In the rows, 128 means zero.
Rotation paths and how fast each direction turns (degrees per step):
Each turn is a multiple of 5 degrees from 10 to 175, or 0.
Each row of a path follows its step; steps can be skipped.

step 1: 154  127  152  114  133  145  171  121  85  102  147  161  152  131  96  108  87  166  175  163  108  111  122  172  139  124  118  147  143  152  120  117  158  178  136  103  113  138  160  141  88  62  143  159  178  125  137  65  146  107  129  112  149  153  147  169  69  130  122  133  80  91  175  117  162  110  127  146
step 3: 122  181  149  89  139  146  165  137  133  100  176  88  104  119  89  127  90  174  139  154  74  148  183  139  137  111  167  158  116  132  154  123  167  154  164  91  154  135  147  126  85  84  164  129  165  169  139  158  104  152  134  132  110  103  116  138  120  149  175  120  158  165  109  134  184  112  112  114
step 6: 115  111  137  137  116  135  113  72  116  150  129  106  140  108  115  76  93  135  174  166  105  136  113  160  148  130  167  129  176  112  130  52  142  172  157  84  91  125  142  162  80  126  112  137  165  146  158  137  113  140  135  159  59  137  93  144  128  156  150  133  97  116  97  134  184  133  169  151
step 7: 147  87  147  106  152  92  126  129  123  146  94  147  155  127  98  133  94  111  139  181  143  113  164  160  135  87  135  169  128  125  104  154  110  146  173  87  123  83  129  112  55  97  173  170  147  162  144  107  118  145  112  89  130  156  124  140  99  95  99  116  104  157  90  199  136  108  101  103
step 8: 148  137  115  112  113  161  144  152  176  122  127  139  175  136  99  124  110  165  126  84  80  161  104  158  126  108  164  164  141  119  152  87  160  123  155  53  100  101  197  106  97  95  92  99  117  110  144  130  92  161  86  142  122  155  156  117  84  131  174  112  91  123  119  152  132  110  105  118
step 9: 137  114  160  79  126  139  112  99  130  133  172  112  151  84  119  129  99  110  135  165  119  157  125  135  203  77  137  124  137  98  127  122  121  91  183  127  137  139  156  123  112  104  146  110  165  143  112  120  86  86  167  141  108  129  132  100  71  206  107  97  106  147  107  160  169  140  138  82
step 11: 119  107  126  114  141  156  161  126  130  143  100  94  214  91  171  119  125  126  131  177  87  121  94  101  151  123  139  121  162  121  157  112  107  168  156  68  121  122  156  127  94  64  136  112  156  117  65  168  89  149  140  161  130  137  145  150  104  107  100  84  117  132  96  134  128  128  119  173
step 12: 141  130  187  146  182  127  90  135  96  132  135  144  173  102  81  118  89  158  146  140  167  120  87  145  174  124  147  144  154  102  115  133  135  120  160  142  110  116  199  112  76  126  86  130  180  125  115  101  152  153  120  105  109  108  134  104  128  140  85  141  56  129  111  139  168  118  108  162
step 13: 170  77  156  106  133  180  86  149  164  168  106  59  133  123  124  117  95  138  129  144  166  168  139  148  127  74  168  141  143  145  169  117  100  163  190  134  117  101  156  117  87  93  94  162  136  112  153  144  106  102  91  121  123  124  159  146  111  107  156  94  158  138  128  157  134  111  158  145
step 14: 148  157  178  104  136  130  107  107  155  93  138  94  152  139  118  99  86  192  132  122  112  99  150  135  140  121  135  153  117  67  127  116  150  124  206  70  120  121  131  104  122  111  170  106  173  147  91  133  69  144  115  93  168  127  167  117  89  111  118  123  97  133  93  105  128  160  160  149
step 15: 120  132  130  91  141  138  105  145  117  126  131  137  198  112  133  121  116  164  174  144  144  99  128  136  139  93  158  97  104  104  113  129  126  89  150  173  78  99  163  89  142  89  113  147  211  78  122  150  117  135  109  142  95  87  147  137  75  144  152  83  125  130  142  162  91  95  101  94
136  132  122  127  121  129  137  127  131  132  132  144  137  130  115  123  135  131  131  120  126  133  127  127  125  118  124  124  139  133  121  139  135  125  125  128  123  136  137  124  132  124  117  130  132  113  113  123  136  129  142  133  132  128  136  128  131  117  124  119  119  122  124  130  128  121  117  125
100
130  133  136  124  146  123  120  138  126  138  120  123  129  127  120  114  117  125  130  124  129  126  128  131  131  126  116  121  125  130  131  126  136  133  125  121  131  124  133  137  135  129  126  136  117  124  126  126  129  130  127  124  134  149  119  133  133  125  130  126  131  119  135  144  141  130  125  137
65
122  130  119  131  134  122  136  127  127  126  124  132  127  121  139  138  115  130  120  125  122  114  128  133  121  128  121  132  117  122  111  131  124  124  119  117  127  114  136  134  131  115  122  132  130  123  135  128  123  137  135  131  132  115  138  122  124  120  127  125  136  128  126  134  133  134  125  136
100
132  128  132  122  136  127  128  122  138  136  126  143  128  116  124  131  133  134  134  125  132  124  140  125  134  142  138  123  115  128  118  136  129  127  142  133  132  128  128  125  128  128  128  124  111  141  122  124  133  130  130  129  136  127  122  125  118  126  123  138  131  130  114  123  133  129  120  136
155
120  138  123  127  122  133  105  128  132  131  131  123  130  122  125  121  130  121  140  121  123  125  133  118  122  143  132  141  133  125  119  123  121  125  116  130  123  130  135  134  130  127  120  129  125  130  137  130  127  135  129  116  127  138  145  134  128  133  125  127  123  125  118  121  128  120  129  125
170
131  129  123  133  144  122  128  137  129  134  118  128  135  128  120  135  134  131  128  133  129  137  127  117  123  128  125  140  122  120  130  137  131  110  128  139  129  119  119  123  121  136  118  135  131  129  140  138  142  131  118  136  133  124  127  134  126  123  138  124  128  126  128  134  128  124  129  116
140

step 0: 147  179  84  124  103  112  108  166  120  106  171  134  84  166  153  205  149  155  121  171  120  112  107  134  136  126  130  152  110  124  127  119  117  115  126  159  180  163  140  112  116  156  161  86  126  124  123  100  153  145  113  138  172  134  125  127  124  164  99  79  88  192  146  172  102  127  150  79
step 2: 81  135  73  209  148  87  138  159  163  156  166  131  140  160  107  91  148  140  152  175  119  118  113  119  156  123  163  138  112  95  168  155  105  116  169  112  160  116  126  123  118  112  153  86  123  119  103  159  154  147  114  150  68  180  147  121  119  158  139  115  127  174  98  150  101  148  138  149
step 4: 140  105  77  115  140  129  127  127  153  158  138  150  126  168  151  213  103  195  131  182  150  87  122  83  132  123  104  99  114  104  165  139  155  152  120  99  160  137  141  102  148  124  124  77  116  170  124  133  134  128  155  118  154  159  128  112  86  199  152  107  151  155  160  121  121  121  116  100
step 6: 98  107  114  155  157  110  142  128  160  127  227  109  125  115  145  146  131  132  139  176  142  105  157  111  166  139  177  155  139  120  118  142  119  125  103  172  139  163  114  175  113  122  143  109  182  124  96  164  130  138  160  153  105  138  183  142  70  124  160  110  163  187  150  122  130  125  157  114
step 8: 102  148  90  134  108  90  146  96  137  125  163  97  137  163  138  175  93  106  156  169  163  121  86  164  141  139  139  94  81  86  145  114  141  187  120  115  150  69  98  141  148  113  120  101  140  127  94  142  108  146  155  86  108  143  117  85  91  144  125  81  112  148  167  140  135  82  90  106
step 10: 149  168  105  144  133  143  147  110  158  112  230  127  110  123  98  162  86  116  102  91  156  109  146  81  145  116  138  137  123  89  127  112  151  104  117  129  175  142  134  153  129  151  169  88  132  97  102  133  144  95  112  88  92  110  141  126  65  161  136  134  130  152  118  115  75  83  155  135
step 11: 80  144  72  135  84  122  146  154  150  136  150  151  127  142  136  161  103  122  137  203  191  131  129  109  173  165  159  142  115  116  182  127  117  176  94  113  165  132  66  139  150  142  135  88  161  147  105  132  144  177  146  139  114  141  108  190  105  118  114  110  144  145  133  126  107  104  124  135
step 12: 77  154  96  160  133  101  112  133  109  133  110  139  91  118  116  165  150  150  130  193  136  103  130  147  148  124  165  159  118  44  142  89  151  127  157  137  120  93  123  155  137  141  137  138  156  123  103  140  86  117  148  115  100  99  145  68  135  175  147  107  128  114  161  153  74  73  157  104
step 13: 131  133  68  147  173  100  174  69  174  104  177  109  121  100  144  165  86  103  154  104  140  105  100  86  129  172  123  137  110  91  148  111  147  119  131  89  132  120  133  142  126  102  96  111  128  146  106  139  136  133  101  166  106  140  182  129  102  182  126  101  111  181  145  115  101  85  126  91
step 14: 98  126  70  151  105  147  141  131  144  113  150  157  109  131  158  179  134  115  111  146  173  149  98  108  158  89  116  166  130  109  118  107  171  116  134  100  121  113  94  121  150  110  180  96  156  144  167  163  183  165  130  121  110  121  110  136  46  135  128  134  152  129  110  128  72  93  128  185
step 15: 111  128  118  150  119  92  122  160  153  98  175  133  117  141  123  187  106  126  119  158  136  137  103  120  182  143  158  152  140  85  139  126  132  180  135  163  152  159  86  159  111  201  167  113  121  121  108  90  77  158  116  88  137  119  163  106  104  196  105  126  151  124  162  128  99  100  137  118
130  126  142  122  128  131  126  131  136  140  127  135  127  128  123  133  119  124  128  128  123  145  140  129  136  120  143  125  138  118  137  122  124  141  134  127  121  128  123  131  126  125  144  127  136  119  118  130  133  122  125  130  131  136  141  138  127  125  123  127  122  129  123  126  122  139  129  131
80
141  135  126  129  124  120  127  133  125  137  136  124  125  121  122  136  123  128  129  117  135  129  116  132  137  126  120  122  116  121  126  124  116  126  133  133  132  131  124  129  120  133  124  134  133  135  121  129  139  120  128  140  117  120  133  128  132  128  112  126  136  122  122  138  142  129  118  126
140
130  129  125  136  113  133  119  126  130  128  116  134  133  122  140  143  131  130  133  127  120  132  127  131  127  126  126  120  125  124  127  125  117  108  123  133  131  133  127  127  128  133  130  134  142  122  135  129  120  129  126  128  113  139  120  132  132  136  138  129  120  133  120  118  121  133  121  130
155
122  123  121  112  132  132  129  118  124  128  125  128  127  119  141  129  134  136  123  133  132  136  124  123  134  131  125  139  130  127  126  127  125  131  125  130  131  132  127  116  143  129  124  127  149  132  125  145  132  130  143  126  134  127  137  128  129  114  134  131  134  127  125  125  140  132  121  133
140
120  129  133  125  116  124  139  127  138  112  123  130  132  125  127  134  130  117  128  121  134  121  131  129  125  129  120  126  137  126  123  116  131  140  131  125  126  133  121  119  129  130  128  133  131  135  137  132  119  133  121  139  124  117  142  128  138  133  124  144  124  117  129  126  123  123  135  138
10
129  122  132  136  135  136  122  140  123  139  131  138  126  128  134  122  133  145  119  135  137  129  127  132  126  112  116  128  132  118  127  123  124  126  141  118  133  115  130  126  135  136  129  124  123  128  140  130  123  127  130  140  126  129  131  129  130  133  135  127  135  124  122  133  126  129  143  135
145
